Each path is a new rotation, seen through one point. The rows after it are directions, each followed by how far the rotation turns it, in degrees a step (0 if it stays put).
Each turn is a multiple of 5 degrees from 10 to 175, or 0.
Each row of a path follows its step; steps can be skipped.
Path 1:
step 8: [ 0.52  0.18 -1.45  0.69 -0.17  1.09 -1.71 -0.39 -0.76  1.51  0.39 -0.54
  2.16  1.92 -2.21 -0.42 -0.25  0.63  0.82 -0.47 -0.46 -0.09  3.04 -0.24
 -0.48 -0.10  1.83 -0.04  1.38 -0.05  0.57  0.78  1.28 -0.12  0.63 -1.80
  0.97 -0.35 -1.76  0.01 -2.11  0.09  1.04  0.44  0.76  0.28  0.79 -0.41
 -0.78  0.22 -2.08 -0.57  0.90  1.75 -0.34 -0.99  1.17  0.13 -1.17 -0.82
  1.30  0.29  0.82]
step 12: [ 0.84 -0.23 -0.89  0.77  0.35  0.34 -2.13  0.99  0.03  0.08 -0.31 -1.24
 -0.65  1.93  0.10  0.22  0.43  0.22  0.06  0.25 -0.20 -0.05  0.75  0.11
 -0.26  1.41 -1.77  0.52  0.95  2.27 -0.61  1.14 -1.98 -0.33  0.41 -1.32
  0.16 -0.18 -0.72 -0.60 -2.21 -1.14 -0.20 -0.13  0.46  1.71 -0.29  0.50
 -0.95  0.15 -0.83  0.75  0.48  0.80  0.08  1.26  2.18  1.84 -1.34  0.61
  1.17 -3.50 -0.59]
step 15: [ 0.66 -0.89 -0.85 -0.92 -1.10  1.30 -1.02  0.27  0.55  1.66  0.30 -0.78
  2.14  0.43  0.78 -1.01  0.11 -3.88 -0.67 -0.55 -0.04 -1.78  0.25  0.53
 -0.24 -0.87 -0.65  0.55  0.62 -2.20  1.09  0.13  0.49 -1.49  0.93  0.38
  0.62 -1.11 -1.23 -0.49 -0.49 -0.17 -1.66 -0.90  0.44 -0.90 -1.01  1.75
 -1.56  0.58 -0.38  0.25  0.83  1.33  0.61 -0.83 -0.17  0.85  0.17 -0.79
 -0.19 -2.04  1.36]
step 16: [-0.85  0.37  0.05  0.10  0.58  1.32 -0.73  0.87 -0.55  0.44 -0.10 -2.46
  4.01  0.13 -0.11 -0.85 -0.43  0.45  2.31 -0.49 -1.28 -1.38  0.36  0.86
  0.39 -0.09 -0.47 -0.11 -0.09  1.25  0.16 -0.34  2.03  1.08 -0.67 -0.10
 -0.59  0.45 -0.74 -1.60 -0.82 -0.30 -0.88  2.26 -0.47  1.37 -0.51 -1.10
 -0.67  0.68  0.27  0.90  0.52  1.36 -0.52  0.04  1.15  0.72 -1.43  0.76
  1.14 -1.42  1.55]
step 18: [ 1.83  0.29  0.09 -0.18  1.33  0.11 -1.43  2.06  0.12 -0.69  1.70 -0.65
  0.89  2.18  0.69  1.00 -0.22 -1.19 -0.72  1.58  0.04  0.87  0.30  0.67
  1.37 -0.10  1.22  0.45  1.65  0.58  0.44 -1.49 -0.80 -1.16  0.47 -2.38
 -2.27 -0.24  0.60 -0.12  0.84 -0.60  0.37 -0.07  0.23  0.32  1.93  1.52
 -1.48 -0.03 -0.51 -0.80  1.38 -0.13 -0.51  0.55  2.57  0.86 -0.17  0.91
  0.70 -1.48  0.19]
step 20: [ 1.49 -0.73 -2.77 -0.40 -1.22  1.30 -1.80  1.90 -0.63  1.33  0.21 -0.91
  0.22  0.89 -0.85 -1.72 -0.01 -0.68  0.32  1.90 -0.17 -1.05  1.06  0.91
 -0.71  1.11 -0.35 -0.68  1.82 -0.71 -1.00  1.80 -0.16  0.18 -0.72  0.62
 -0.14 -1.28 -0.99 -0.99 -0.44 -0.14 -1.61  0.51  0.60  0.26  0.09 -1.32
 -1.32  1.74 -1.66 -0.51  0.33  1.76 -0.75  0.37 -1.62  0.23 -0.37  0.29
  0.86 -1.58  0.38]
step 27: [ 0.13  0.44  0.28  1.13 -0.62  1.71 -1.61  0.41 -1.04  0.37  1.58 -0.77
  1.99 -0.20  0.39 -0.22 -0.99 -2.71  0.66 -0.72  0.93  0.83  0.86  0.98
 -1.68 -1.78  0.19  0.16  2.31 -0.50  0.60  1.52  0.65 -0.02 -0.68 -0.25
  0.70 -0.53 -0.81 -0.16 -2.39 -0.18 -1.23  0.71 -1.05 -1.33  0.65 -0.02
 -0.67 -1.34 -1.68  0.62 -1.57 -0.78  0.29 -0.05  1.85  0.82 -0.27  0.36
  1.31 -0.41  1.57]
Speeds:
[ 0.19 -0.25  0.29 -0.45  0.40  0.42  0.00 -0.46  0.12  0.11  0.05  0.63
  0.09 -0.07 -0.18  0.21 -0.56  0.03  0.07  0.16  0.16  0.26  0.11  0.17
  0.47 -0.02  0.41 -0.19 -0.17  0.10 -0.16  0.40 -0.25  0.27 -0.53  0.49
 -0.45  0.46  0.20 -0.28  0.50 -0.11 -0.29 -0.33  0.08 -0.09  0.24  0.11
 -0.29 -0.01 -0.03 -0.11 -0.47  0.29 -0.18 -0.06 -0.03  0.25  0.07 -0.31
  0.18 -0.10 -0.05] | 100
[-0.15  0.59 -0.22  0.24  0.25 -0.16  0.02 -0.23  0.04 -0.28  0.07  0.05
 -0.06  0.40  0.19  0.30 -0.39 -0.06 -0.04  0.22  0.26  0.19  0.08 -0.18
 -0.04 -0.22  0.21 -0.11 -0.14 -0.37 -0.12 -0.35  0.15  0.15 -0.53 -0.46
  0.25  0.00 -0.49 -0.02 -0.29 -0.38  0.33  0.06 -0.33  0.54 -0.08  0.05
 -0.21 -0.53 -0.14 -0.31 -0.36  0.45  0.43  0.42  0.31  0.03  0.00 -0.17
  0.14  0.30 -0.53] | 80
[ 0.58  0.37 -0.27 -0.19  0.07 -0.61 -0.12  0.25  0.36 -0.41 -0.09  0.09
  0.24  0.03  0.17 -0.08 -0.25 -0.10 -0.28 -0.35 -0.27 -0.18 -0.11  0.03
  0.64  0.33  0.07 -0.01  0.41 -0.19 -0.02 -0.23 -0.23 -0.29  0.09  0.39
  0.16  0.21  0.22  0.26  0.11 -0.43 -0.09  0.34  0.64  0.05  0.06  0.37
 -0.17  0.10  0.01 -0.12  0.07  0.24  0.66 -0.03 -0.20 -0.46 -0.02 -0.12
 -0.03 -0.44  0.03] | 135
[-0.43  0.03 -0.57 -0.06  0.32 -0.41 -0.01 -0.65 -0.31  0.02 -0.19  0.21
  0.34  0.04  0.40 -0.23  0.28 -0.36 -0.15  0.19  0.06  0.32 -0.03  0.32
 -0.24 -0.04 -0.63  0.47  0.01 -0.31  0.51  0.08 -0.20  0.06 -0.01 -0.06
 -0.25 -0.05  0.31 -0.05  0.37  0.04  0.43 -0.03  0.25 -0.24  0.28 -0.23
  0.05 -0.08  0.06 -0.15 -0.10 -0.16  0.15  0.14  0.05  0.35 -0.01  0.16
  0.57 -0.59 -0.14] | 125
[-0.36 -0.17  0.19  0.00 -0.47  0.31 -0.30 -0.11  0.02  0.09 -0.35  0.09
  0.26 -0.18 -0.18  0.10  0.03  0.26 -0.10 -0.56  0.13 -0.04  0.42 -0.34
 -0.56  0.15 -0.40 -0.14  0.40  0.00  0.16  0.48  0.14  0.43 -0.11  0.04
 -0.29  0.17 -0.37 -0.05 -0.21  0.20 -0.28  0.47  0.33  0.18  0.08  0.30
  0.00  0.17 -0.11  0.05 -0.11  0.19  0.32  0.84  0.26 -0.35  0.10 -0.37
  0.12 -0.34  0.02] | 95
[-0.44  0.41  0.12 -0.07  0.21 -0.08 -0.52 -0.02 -0.14  0.09 -0.50 -0.33
  0.12  0.42  0.19  0.41 -0.05 -0.63 -0.01 -0.36  0.42 -0.37 -0.21 -0.10
  0.28 -0.24 -0.12 -0.06 -0.19  0.56 -0.63  0.11  0.01  0.11  0.41  0.02
  0.09  0.06 -0.05  0.08  0.29  0.03  0.20 -0.83 -0.17  0.08 -0.03  0.37
  0.05  0.15  0.10 -0.12  0.07 -0.20 -0.05  0.09  0.27 -0.25  0.15 -0.18
  0.02 -0.31  0.35] | 115
[ 0.32 -0.08 -0.14 -0.19  0.21  0.02 -0.05 -0.48 -0.39  0.04 -0.10  0.41
 -0.55 -0.17  0.60  0.22 -0.21 -0.40 -0.42  0.24  0.03 -0.06  0.08  0.10
 -0.13  0.36 -0.11 -0.03  0.16  0.69 -0.14 -0.14 -0.05  0.12 -0.35  0.30
  0.38  0.17 -0.09 -0.11 -0.72  0.34 -0.15  0.22 -0.14 -0.12 -0.20 -0.27
  0.10 -0.11  0.12  0.33  0.22 -0.14  0.55  0.11  0.08  0.22  0.00  0.09
 -0.24  0.04  0.61] | 145
[-0.05  0.06 -0.21 -0.05 -0.13  0.18 -0.28 -0.36 -0.26  0.56 -0.19  0.11
  0.35  0.10  0.42 -0.23 -0.06  0.44  0.30  0.19  0.45 -0.26 -0.12 -0.05
 -0.10  0.00  0.27 -0.18 -0.10  0.23 -0.11 -0.28 -0.11 -0.18  0.39 -0.23
 -0.12  0.37  0.03  0.06  0.01  0.11  0.23  0.51 -0.03  0.20  0.54 -0.36
  0.08 -0.15  0.19  0.15 -0.61  0.00  0.12 -0.44 -0.49 -0.74 -0.52 -0.21
 -0.13  0.10  0.05] | 125
